(in the rows, 128 means zero)
Each path below is one point turned by a fixed rotation once a step. After each direction that follows a path, write how fast that rotation turns it, in degrees per step (0 if it stays still).
Each turn is a multiple of 5 degrees from 10 to 175, or 0.
Each row of a path follows its step; steps can be skipped.
path 1
step 2: [136 126 133 129 130 130 139 138 125 134 130 126 126 131 116 127 134 133
 129 138 141 133 124 110 125 120 115 130 115 120 135 120 139 117 141 135
 142 134 124 127 130]
step 4: [133 125 134 128 128 131 137 130 134 119 143 117 130 124 126 125 135 128
 118 124 135 117 129 117 125 118 112 138 116 111 122 135 135 130 141 125
 125 134 127 115 131]
step 7: [137 138 127 137 127 126 139 123 121 120 125 113 125 113 130 127 139 118
 132 127 126 126 131 131 122 115 123 130 117 113 122 113 130 114 137 122
 121 129 129 122 121]
step 8: [132 142 138 115 138 128 136 128 126 133 121 133 129 127 128 109 130 136
 135 134 124 129 123 123 115 121 142 146 132 115 130 133 127 121 129 130
 139 136 126 123 122]
step 9: [122 126 132 129 124 143 126 126 121 119 118 114 113 133 120 133 137 127
 141 122 138 124 123 131 115 124 126 134 126 124 128 123 133 112 144 118
 136 126 134 117 127]
step 13: [130 131 123 124 132 130 122 133 124 126 135 121 127 110 122 108 142 128
 120 123 148 129 132 118 123 123 126 139 126 114 133 131 128 130 131 143
 121 125 131 121 133]
step 18: [125 129 138 131 112 128 131 129 121 116 133 125 133 131 123 139 137 113
 128 129 150 122 123 123 121 123 121 127 117 122 141 132 132 121 141 130
 132 116 126 121 129]
step 23: [129 125 133 133 134 119 138 125 108 126 123 124 117 132 133 125 123 125
 143 135 127 119 118 119 131 122 133 127 113 125 127 127 134 109 133 119
 132 122 131 123 115]
step 25: [141 130 131 131 128 128 145 131 121 112 135 117 120 126 127 131 135 126
 123 126 129 129 122 124 118 124 138 122 125 120 130 115 132 114 131 131
 143 133 135 114 116]
step 27: [131 126 128 128 127 138 119 140 129 108 129 115 130 131 133 127 144 127
 128 117 145 132 119 120 115 124 128 130 126 117 123 130 133 124 133 128
 140 119 142 125 128]
Speeds:
[126 135 130 127 127 132 128 124 126 126 125 133 125 130 127 129 128 127
 126 130 127 127 129 130 130 123 126 126 132 127 129 125 128 122 127 130
 133 128 128 126 128] -> 45
[130 127 129 128 125 127 130 128 128 132 132 134 130 128 129 134 128 125
 126 132 128 128 127 124 133 124 127 130 124 132 128 129 132 130 131 127
 128 129 127 127 128] -> 20
[129 127 128 124 127 129 126 128 129 129 131 128 129 132 132 126 126 126
 120 127 131 129 124 126 125 128 129 130 130 125 130 133 125 126 127 131
 127 128 132 124 127] -> 155
[128 128 127 126 123 129 125 130 128 128 126 128 125 125 121 129 127 125
 128 129 125 127 130 128 128 127 130 127 128 128 129 133 132 130 130 134
 126 127 132 132 125] -> 20
[127 129 128 133 130 128 126 128 128 126 131 129 127 129 128 128 132 130
 125 123 127 128 129 125 131 128 126 126 127 128 123 135 128 125 127 132
 129 126 124 130 132] -> 45
path 2
step 0: [129 123 133 130 122 126 132 144 124 130 118 130 124 120 141 117 123 126
 114 128 132 140 125 119 145 136 133 129 113 126 134 139 122 114 139 136
 131 125 133 126 132]
step 1: [123 127 117 124 134 126 113 128 129 139 121 136 129 133 149 126 114 129
 129 122 132 137 140 123 140 130 124 129 134 136 125 138 128 130 122 141
 131 127 136 131 146]
step 6: [126 121 116 126 120 130 128 124 134 136 122 118 127 126 134 114 133 125
 115 133 128 129 134 127 140 148 142 128 136 129 133 133 127 122 137 141
 140 124 141 128 134]
step 11: [134 134 126 129 119 125 140 142 122 124 115 122 135 124 140 119 115 117
 117 130 131 142 135 130 132 126 130 131 127 124 126 143 119 123 129 145
 127 129 133 118 137]
step 12: [120 114 121 115 128 134 127 124 134 142 126 128 138 132 147 122 125 127
 132 137 125 138 131 134 129 127 130 130 138 138 131 141 132 124 131 139
 133 121 131 131 147]
step 13: [120 118 114 131 123 128 131 135 137 124 133 127 141 122 131 125 124 117
 131 123 138 135 127 135 134 133 138 138 111 134 126 127 141 123 129 142
 130 119 139 113 131]
step 19: [123 124 123 114 122 122 141 132 123 134 131 134 133 123 134 130 110 129
 129 133 130 129 142 130 137 127 136 138 120 124 139 128 125 111 129 144
 137 123 131 114 130]
step 25: [126 115 138 125 120 128 133 128 128 143 135 128 126 122 148 123 135 114
 120 137 130 124 140 125 140 130 128 133 120 125 136 127 123 108 130 128
 136 128 137 127 129]
step 27: [129 111 130 113 123 125 124 128 124 129 122 128 131 124 135 135 121 137
 115 131 133 134 146 135 142 142 147 138 136 124 127 125 126 126 131 128
 129 126 134 122 135]
step 28: [124 127 130 128 130 125 116 147 134 137 127 112 125 118 138 114 124 119
 112 132 125 129 135 133 136 126 132 128 124 126 119 137 123 127 130 136
 132 125 143 115 131]
Speeds:
[126 130 125 130 128 125 127 130 130 130 127 126 123 124 130 124 129 133
 132 128 129 130 126 126 125 129 129 127 131 125 126 134 131 128 131 130
 128 126 129 126 134] -> 65
[128 129 129 130 125 126 131 129 129 125 127 132 124 130 130 125 131 126
 125 129 126 129 129 123 127 122 123 129 125 125 129 130 122 126 128 127
 125 130 129 129 130] -> 100
[128 127 119 128 125 127 126 124 126 126 129 132 124 129 126 126 122 130
 125 128 131 127 131 125 131 129 128 128 130 126 126 127 127 132 128 127
 129 128 130 127 124] -> 85
[130 125 131 124 122 130 133 128 129 128 132 130 126 130 126 125 130 133
 129 129 126 126 128 127 131 133 129 130 130 128 128 132 128 124 128 126
 132 125 127 129 127] -> 170
[123 128 124 126 128 131 126 131 131 124 126 126 127 131 125 132 132 131
 129 129 126 125 132 128 128 127 131 134 126 131 129 127 125 131 130 129
 129 127 129 128 132] -> 100
path 3
step 0: [101 127 136 125 129 122 129 129 125 138 126 124 143 131 138 134 138 120
 138 126 124 136 128 117 121 130 132 132 123 136 145 137 133 129 123 128
 131 118 120 128 146]
step 9: [123 133 125 113 125 114 128 134 119 122 128 126 146 138 124 131 134 126
 153 128 126 123 139 130 130 123 129 132 122 135 128 141 115 128 127 129
 135 121 121 138 142]
step 11: [113 135 128 136 133 132 129 121 128 147 126 129 132 138 138 141 145 127
 143 119 129 137 123 132 125 124 129 129 132 140 142 124 139 124 139 126
 134 124 128 142 133]
step 12: [123 135 129 111 120 129 131 120 128 139 130 123 130 133 112 128 136 113
 139 130 122 118 125 123 116 129 119 118 141 134 143 130 136 120 129 125
 126 139 130 142 137]
step 17: [130 129 128 118 131 116 134 134 129 122 134 123 127 135 121 141 135 112
 131 123 136 126 118 122 124 123 124 129 144 132 139 124 145 139 130 119
 120 127 107 133 140]
step 19: [126 123 129 121 117 112 124 123 125 128 109 116 139 133 126 144 127 119
 130 126 121 130 130 128 112 124 129 118 117 132 143 125 116 116 130 124
 123 118 122 130 136]
step 20: [129 129 113 133 122 117 128 130 117 131 123 127 152 141 125 139 140 135
 141 134 132 125 130 126 133 116 125 130 130 133 140 120 125 130 143 131
 141 126 120 135 135]
step 22: [134 129 139 134 135 130 122 131 136 133 122 130 127 130 138 130 141 117
 131 127 127 132 122 134 114 124 120 122 143 141 149 122 138 126 129 123
 134 121 128 134 151]
step 23: [118 122 120 122 121 133 126 138 129 133 120 120 132 139 118 124 129 115
 142 121 126 125 137 131 116 126 125 123 140 145 122 120 127 117 125 135
 125 132 123 144 147]
step 27: [125 144 123 124 131 125 127 121 134 122 136 122 134 139 133 136 132 117
 151 134 118 136 133 130 126 127 135 126 144 143 129 125 131 132 128 112
 137 119 125 128 143]
Speeds:
[127 125 129 129 128 130 129 130 127 130 128 128 128 130 131 126 125 128
 133 127 125 132 127 124 129 129 132 131 125 132 125 133 125 128 131 131
 126 132 128 135 129] -> 155
[127 125 126 129 126 128 128 131 124 128 128 130 127 125 120 127 134 127
 131 126 128 122 127 127 131 129 124 131 129 128 126 130 128 130 130 130
 128 131 128 128 131] -> 130
[129 130 127 130 130 126 125 132 129 128 125 128 123 125 131 129 128 130
 126 131 124 126 124 129 123 125 128 126 127 125 126 127 125 128 135 129
 125 125 128 129 132] -> 120
[133 129 131 133 123 124 129 127 126 132 127 127 125 131 126 128 127 129
 131 130 127 125 129 127 125 125 126 128 124 125 126 126 126 126 123 129
 127 130 124 127 125] -> 65
[128 129 128 125 126 127 126 125 130 124 124 131 131 127 126 126 130 128
 130 127 127 128 131 128 124 124 131 123 132 129 127 126 122 129 129 127
 128 134 131 129 126] -> 100
[133 126 125 128 129 123 126 128 130 129 125 132 128 127 128 131 128 125
 128 127 135 132 122 128 126 132 125 129 126 130 127 131 128 127 129 125
 128 133 128 126 128] -> 160
[127 130 126 127 126 130 134 129 132 133 124 128 127 126 130 125 130 128
 128 132 133 128 128 128 128 127 128 127 129 127 132 130 128 126 126 135
 131 129 131 130 131] -> 35
[132 128 132 126 131 125 135 132 127 123 132 131 126 126 129 127 129 132
 128 123 131 128 128 128 126 127 126 129 129 126 129 128 125 130 128 129
 131 128 126 133 126] -> 95
